One turn sends every row of this set to another row. A few are shown first. Where does it send the rows asked after them?
q119: [ 0.75 -0.43 -3.63  0.31 -1.68 -0.73  2.71 -0.62  0.00 -3.20  0.54 -3.04
 -0.77 -1.38  0.65 -2.63  0.24  1.56 -1.25 -0.31 -0.62  0.28 -1.02  3.06
  1.89  1.19  1.70  1.33  1.77 -0.37 -2.70 -0.33 -1.64  2.21  2.28 -0.27
 -2.27]
q937: [-1.00  0.64  0.71 -1.84 -1.18 -1.84 -2.36  1.62  3.81  1.22 -2.00  1.03
 -0.66  2.84 -3.34 -1.39 -0.32 -0.99  1.79 -1.70 -1.11  1.05  0.01 -0.79
  0.04 -1.27  0.43 -0.56 -2.74 -2.42  0.58 -2.43 -1.14  0.08  0.04  0.87
 -0.74]
q49: [-0.73  1.83  2.23 -1.19 -0.84  0.45 -1.14  0.82 -2.89 -0.99  1.43 -1.10
  0.67 -0.27 -1.41  1.14 -0.11 -0.56  0.35  0.28  0.70  1.86 -2.57  0.29
 -1.16 -1.31  3.08  1.26 -1.11 -1.88  4.42  1.87 -0.09  1.80  0.82  1.34
 -0.36]
q701: [ 0.70 -0.70 -2.77  0.23 -2.55  0.48  3.63  0.31 -0.65 -2.71  0.50 -3.08
 -1.52 -1.26  0.42 -2.45 -0.53  1.33 -2.16 -1.16 -0.55  0.21 -0.49  2.79
  1.89  0.94  1.60  1.40  1.55 -1.08 -2.12  0.30 -2.48  2.45  2.28  0.51
 -2.08]
q713: [ 0.35  0.17 -4.01  0.46 -3.40 -0.03 -0.33 -0.13  0.98 -3.69  0.45 -2.35
 -1.36  0.00 -1.37 -2.97  0.45  0.59 -2.81 -2.04 -1.35 -1.24 -0.70  2.86
 -0.50  2.39  1.03  1.65  2.10 -1.56 -0.03  0.05 -1.03  0.91  1.43  0.52
 -3.94]
q651: [-2.25  0.69  0.39 -0.44 -2.77 -0.28 -2.55  1.38  3.98 -0.24 -2.89  1.12
  0.47  1.88 -4.33  0.61  0.42 -0.38  0.16 -1.61 -2.28  0.58  0.04 -0.49
 -0.17 -1.18  0.58 -0.81 -2.19 -0.97  0.41 -0.70  0.36 -0.32 -0.33  2.42
 -1.50]
q414: [-2.40  1.88 -0.50  1.70  0.97 -1.66 -0.97  2.41  1.51  0.45 -0.24  0.79
 -0.39  1.25  1.43 -1.40 -0.67  0.65  3.95 -0.02 -2.70  2.63  0.34  1.80
  1.92 -0.55 -0.39 -1.64 -2.89 -0.74 -0.02 -1.17 -0.41 -1.59 -0.23  2.96
 -0.09]
q127: [ 1.07  0.18 -4.18  0.13 -2.68 -1.15 -0.63 -0.76  0.90 -3.54  0.78 -2.36
 -0.60  0.06 -0.86 -3.14  0.82  0.44 -2.36 -1.21 -1.00 -1.45 -1.86  2.90
 -0.25  2.29  1.77  1.85  2.26 -0.47 -0.68  0.00 -0.11  0.61  1.09 -0.50
 -3.91]
q840: [-1.35 -0.01  0.57  0.22  0.88 -2.11 -0.95  1.51  0.59 -0.80  0.34  0.47
 -1.48  1.84  1.60 -1.90 -0.87  0.56  4.19  0.60 -0.17  2.40  0.70  0.19
  1.43 -0.36 -0.23 -0.75 -4.51 -1.95 -0.15 -2.27 -0.86  0.11 -1.09  2.43
  0.03]
q493: [-0.44  1.29  1.35 -1.68 -0.44 -0.44  0.23  3.63 -3.92  1.00  0.50 -1.08
  0.16 -0.34 -1.72  1.50 -0.92  0.21  0.52  0.95  1.41  1.43 -1.80  0.39
 -0.09  0.91  2.64 -1.20 -1.34 -0.35  3.35  2.32  0.47  1.39 -0.76  3.72
 -1.13]
q697: [ 2.93 -0.98 -2.39 -1.09 -1.77 -1.73  3.12  1.19  0.91 -1.84 -0.34 -1.40
 -0.94 -0.15 -0.25 -2.85  0.28  0.55 -2.43  1.23 -0.28  0.25  0.20  2.85
  0.91  0.29  3.07  0.74  0.04  0.46 -3.72  0.41 -0.01  3.02  0.27 -0.82
 -2.51]
q631: [ 1.15  2.51 -5.45  0.79 -0.98 -2.13 -1.01  1.44  1.02 -1.80  1.17 -1.24
 -2.06 -0.03 -0.63 -4.12  0.31 -0.40 -2.01  0.41 -2.60 -1.18  0.80  3.74
 -1.18  0.90  0.45  0.35  0.19 -0.04  0.88  0.16  0.08  0.29  2.03 -0.33
 -3.57]
q452: [-2.51  0.32  0.21 -0.88 -0.44  0.75 -0.43  1.63 -0.59  1.42 -0.53 -2.09
 -1.32 -0.87 -2.65  2.53 -0.79 -0.81  0.25 -1.75  1.39 -0.06 -1.80 -1.24
  0.80 -1.80  0.98 -1.84 -0.19 -0.13  2.30  2.31 -2.18  0.88  3.39  2.82
 -0.07]
q304: [-2.53  1.19  0.70 -0.38 -1.00  1.32 -1.50  0.95  0.89  0.59 -0.14 -1.54
 -0.83 -0.97 -2.31  1.72 -1.29 -0.40  0.57 -1.51 -0.73 -0.42 -3.05 -1.09
  1.47 -2.53  1.44 -0.35  0.56 -0.33  1.32  2.45 -3.13 -1.23  3.16  2.08
  0.56]
q241: [ 3.46  0.86 -3.51 -1.07 -0.32 -2.56  1.18  1.63  1.98 -0.69  1.32 -1.86
 -1.21  0.26  0.08 -3.49 -0.25 -0.79 -1.61  1.51 -0.75 -2.14  0.42  1.91
  0.37  0.52  2.04 -0.08  0.68  1.20 -3.35  1.18 -0.86 -0.25  1.67 -1.71
 -2.35]
q516: [ 1.45  2.37 -5.45  0.11 -0.78 -2.91 -0.41  0.90  0.75 -2.04  1.36 -1.45
 -1.16 -0.56 -0.76 -3.86  0.69 -0.09 -1.87  1.08 -2.06 -1.12 -0.23  3.23
 -0.94  0.01  1.10  0.86  0.35  1.17 -0.26  0.33  0.50  0.65  1.85 -1.25
 -3.56]
q900: [-2.92  1.19 -0.61  2.05 -0.02 -2.78 -1.06  2.03  0.77  1.53 -0.79  0.23
 -0.76  1.54  0.75 -1.20 -0.39 -0.27  2.66 -2.24 -0.46  2.86  0.75  1.27
  0.60  0.36 -1.50 -2.47 -2.79 -0.86  0.80 -1.61  0.03 -0.90 -0.77  3.26
 -0.76]
q847: [ 3.69 -0.42 -1.73 -0.90 -2.07 -0.97  4.07  2.10 -0.26 -1.01 -0.14 -1.29
 -1.32 -0.12  0.03 -2.88 -0.46  0.00 -3.00  1.37 -0.45 -0.22  1.08  2.41
  1.02  0.49  2.67  0.40 -0.70 -0.03 -3.08  0.70 -0.31  2.63  0.27 -0.14
 -1.96]
q252: [ 0.62 -0.14  2.87 -0.93  0.10  0.19 -0.89  0.73 -1.89 -2.34  2.17 -1.50
  1.02  1.35  1.72  0.09 -0.92  0.05  2.85  1.07  1.60  0.51 -0.94 -0.79
  0.38  2.70  1.94  0.10 -2.02 -2.47  1.17  0.35 -0.46 -0.83 -1.42  2.66
 -0.08]
q290: [-0.04  1.07  1.09  0.92 -0.50 -1.75 -1.42  2.87 -2.19  0.17  1.36 -0.87
 -0.26  1.63  1.00  0.66 -1.10 -0.26  2.51  0.30  2.18  0.32 -0.07 -0.81
  0.23  3.52  0.30 -1.96 -1.81 -0.74 -0.16  0.31 -0.11 -2.30 -2.24  3.78
 -0.86]
q242: [-2.45 -0.03  0.15 -0.54 -1.91 -0.45 -1.34  1.10  3.16  1.34 -3.02 -0.33
  0.50  1.53 -3.77  0.84  0.34 -0.96  0.05 -3.73 -0.28  0.61  0.16 -0.67
 -0.18 -0.20 -0.51 -2.46 -1.46 -1.18  1.50 -0.88 -0.25  0.33  0.86  2.80
 -1.30]
q446: [-1.62  2.67  0.50 -1.02 -0.88  0.03 -2.22  0.52  0.88  0.59  0.20 -1.23
 -0.57  0.12 -3.64  1.38 -0.42 -1.45  1.13 -1.41 -0.06  0.14 -1.58 -1.77
 -0.29 -2.87  0.68  0.23 -0.58 -1.65  2.08  0.10 -2.92  0.12  3.92  0.13
  0.44]
q781: [ 1.05  0.48  2.27  1.05 -0.86  0.05 -1.87  2.22 -1.00 -1.48  0.99  0.12
 -0.10  1.88  1.41  0.94 -1.05 -0.16  2.43  1.16  0.85 -0.49 -1.40 -0.75
  0.95  2.53  1.93 -0.81 -1.50 -1.08 -1.23  1.22  0.15 -2.63 -2.50  3.43
 -0.42]
q370: [-0.31  2.27  1.68 -0.83 -1.00  0.82  0.39  2.58 -3.37 -0.80 -0.07 -0.22
  1.30 -1.39 -1.77  1.39 -0.67  1.14  0.58  1.89 -0.84  1.79 -2.65  0.86
  0.32 -0.81  3.05  0.03 -1.65 -0.48  3.03  1.89  0.77  1.36 -0.57  3.29
 -0.41]
q577: [ 3.97  1.33 -3.37 -0.16 -0.42 -1.96  0.85  2.26  1.28 -0.22  1.36 -1.32
 -2.23  0.65  0.61 -3.60 -0.57 -1.53 -2.05  1.74 -0.97 -2.41  1.44  1.89
  0.05  1.07  1.43 -0.61 -0.26  0.68 -2.45  1.07 -0.60 -0.66  1.44 -0.96
 -2.16]

q127 moves to q697
q452 moves to q290
Now find these:
q840 moves to q446
q713 moves to q847
q414 moves to q304

One turn sends every row of this set to another row. A few are shown first. Where does it send the rows asked after them?
q913: [ 2.23 -0.48 -3.91 -3.22  2.69 -0.19  0.66  2.34  2.56  1.93 -0.61  3.22]
q649: [-2.10 -2.22 -1.91 -0.98  2.07 -1.96  1.35  4.31  0.93 -1.50  2.07  2.61]
q173: [ 1.51 -0.06  0.71 -1.10  1.89 -0.74  1.70 -0.77  1.51 -1.49  1.73  3.12]
q494: [-0.38 -1.18 -3.28 -1.88  1.01 -1.45 -2.74  2.66 -1.01 -1.39  4.22  2.04]
q69: [ 1.59  2.04 -2.24  1.18  2.09  0.24 -1.64  0.14 -1.59  2.19  0.73  1.57]
q181: [ 2.09 -0.77 -2.51 -0.14  0.02  1.10  1.15  4.29  2.40  0.16 -0.63  2.85]
q297: [-1.57  0.60 -2.08  0.47  0.23 -3.27  1.67 -1.16 -1.06 -0.03  1.14  1.89]
q732: [ 0.77  0.16 -1.71 -0.22  0.47  0.65 -0.79 -1.58  1.33  0.06 -1.86  2.51]
q602: [ 3.12  0.75 -0.90  0.09  0.64 -3.50  1.95  0.26  0.89 -0.80  1.64  3.93]
q683: [ 2.70  0.08 -5.00 -1.11  1.41 -0.68 -0.68  3.14  0.64  3.26 -0.08  1.04]
q706: [-1.27 -1.37 -3.61 -3.12  3.07 -0.95  1.39  3.00  0.48  2.13  2.47  0.29]
q234: [ 0.09  0.49 -1.36  3.06  0.51 -0.78 -1.31  3.01 -1.43 -0.51  1.23  1.80]
q565: [ 2.28 -0.55 -0.39 -0.38  2.54 -2.89 -1.10  0.03  1.15 -2.40  0.97  4.31]
q251: [-2.02 -0.36 -3.02 -1.91  3.91 -3.47  0.87  1.55 -0.96  0.94  2.83  2.18]
q445: [-0.12 -1.67 -3.72 -2.06  1.25 -3.82  0.67  0.61  2.20 -0.64 -1.20  4.07]
q572: [ 0.92 -1.28 -3.33 -3.71  0.11  1.20  0.31  2.92  1.45 -0.18  3.50  1.69]
q300: [ 2.88  0.77 -4.01 -0.59 -1.41 -0.18 -1.63  2.69 -0.67  0.67  3.19  1.69]
q566: [-0.53 -0.21 -3.14  0.07  3.15 -0.92 -3.02  2.04 -1.66  1.79  1.73 -0.04]

q683 moves to q706
q445 moves to q297
q572 moves to q494
Now find these:
q602 moves to q173
q69 moves to q913
q649 moves to q234

